In the rows, zero is written as 128.
Each named turn below is shown by a few rows before and after it. Which turns, in which order, take the first row of each later pair to the second? The first pair is answered.
turn Q_810:
[135 104 127 108 103 111 175  95 116 105 116 148 119 140 146 150] -> [133 104 137 109 103 113 173  95 113 105 103 142 112 142 150 134]
[174 148 133 156 118 108 100 135 136 148 140 143 127  91 103 114] -> [158 137 126 143 105 124 120 157 151 149 162 133 143  91 100 157]
[128 116  91 128 147 106 142 105  90  90 104 178 140 149 106 177] -> [ 84 108 108 103  99 136 174 132 123  98 118 149 147 156 137 195]
[ 85 107 181 106  60 146 174 140 151 126 109  95 116 165 177 116] -> [150 134 176 151 133  94 110  95  94 118  79 140  91 151 158  65]
turn Q_796:
[119 123 153 149 103 103 107 123 144 174 118  95 126 145 125 141] -> [ 96 138 149 145  98 103 103 116 143 160 111 126 131 144 122 152]
[159 136 137 146 123 141 118 162 158 157 158  72 128 114 135  72] -> [ 69 196 135 151 142 122 106 118 149 116 149 167 106 104 113 114]
[123  96 128 104 111 131 146 160 131 111 129 126 142 125 118 157] -> [142 112 156 124 132 117 118 138 123 121 103 116 113 120 134  85]
[118 133  72 132 156 124 131 136 106 115 141 158 131 124  90 195] -> [203 107  98 146 155 121 116 146 110 152 122  83 131 120 120 115]
turn Q_233:
[ 64 114 115 120 102 164 156 117 148  79 148 136 134 122  84 196] -> [ 43 135 120 133 104 157 128 112 160  84 154 151 118 109  86 171]
[129 121 108 151 124 119 151 188 119 131 178 122 158 120  90 152] -> [115 115 116 136 111 116 174 170  99 114 154 135 158 135 104 170]
[103 123 145 128 110 112 113 105 123 105 100 170 105 138 119 105] -> [107 137 139 139 127 108  87 118 153 126 126 154 100 125 120  95]

(2 to 3 turns a pair)
[119 105 156  93  99 133 161 106  83  86  84 146 119 154 138 159] -> [100 107 151  93  83 152 173 130 106 102 114 123 124 142 137 166]	Q_796, Q_233, Q_796
[129 116  99 108 148 147 158 148 123  99 127 154 151 130 114 170] -> [149 111 143 121 149 134 141 117 104  99  76 132 125 140 137  89]	Q_796, Q_233, Q_233
[202  90 156 133 132 129 135 125 127 140  95  90 125 131 134  68] -> [196  79 121 122 140 113 165 104  85  98  84 133 132 148 116 126]	Q_810, Q_233
[139 112 152 139 129 120 142  97  95 109  84 128 131 157 129 113] -> [ 84 121 163 124  98 144 150 123 125 118 104 126 129 158 141 135]	Q_233, Q_796, Q_810
[143 129 154 152 168 113  90  98 132 152 132 120 107 107 131  66] -> [169  80 100 132 146 131 138 148 146 152 179  90 153 109 108 158]	Q_233, Q_796, Q_796
[167 107 119 159 154  71 133  82 105  77 123 154 137 163  95 118] -> [166 107 134 153 141  74 137  74 109  84 111 144 133 175 107 100]	Q_796, Q_796, Q_233
[100 161 198 125 109 130 104  98 141 132  96 114  93 120 175  55] -> [ 40 167 142 106 100 152 132 134 177 130 166 146 123 119 133 166]	Q_796, Q_233
[ 58 144 129  97  83 167 138 146 171 140 157 125 141 125 145 161] -> [ 56 176 121 120 116 145 105 138 169 141 165 157 131 100 125 155]	Q_810, Q_233, Q_796
[130 130 154 118 120 151 128 149 158 163 152  87 124 124 150  97] -> [183  98 102 130 152 119 144 136 102 128 143 122 137 135 115 151]	Q_810, Q_810, Q_233
[ 96 160 136 125 131 108 137 115 125  90 114 163 137 129 116 174] -> [171 119 152 113 113 124 149 143 133 131 101  69 136 130 141 104]	Q_796, Q_810
[163 145 121 131 110 152 112 144 160 188 155 136 159 115 137 131] -> [111 167 154 129 103 140 118  93 136 151 106 170 133 137 155 125]	Q_233, Q_810, Q_796
[109 162 130 129 146 127 111 124 143 128 155 151 123 131 113 127] -> [152 134 152 131 138 126 120 113 127 128 117 130 123 142 131  92]	Q_796, Q_233, Q_796
[192  88 101 122 125 142 147 143 113 128 111  95 154 133 126 144] -> [150 125  87 127 156 121 134 123 101 112 122 161 148 128  98 186]	Q_796, Q_810
[207  61  70 134 140 134 182 164 138 149 155 118 189 121 120 192] -> [105  73 163 104  64 165 207 133 160 130  98  94 159 154 189 133]	Q_810, Q_233
[120 140 121 123 148 110 139 126 102 111 111 153 128 141 110 147] -> [169 120 132 123 136 118 132 138 107 138 110 111 127 136 126 107]	Q_810, Q_796, Q_810
[107 120 129 134 128 124 105  88 103  99 119 169 133 138 126 137] -> [ 91 137 120 139 130 128  97  98 126 108 145 172 133 121 120 150]	Q_810, Q_233
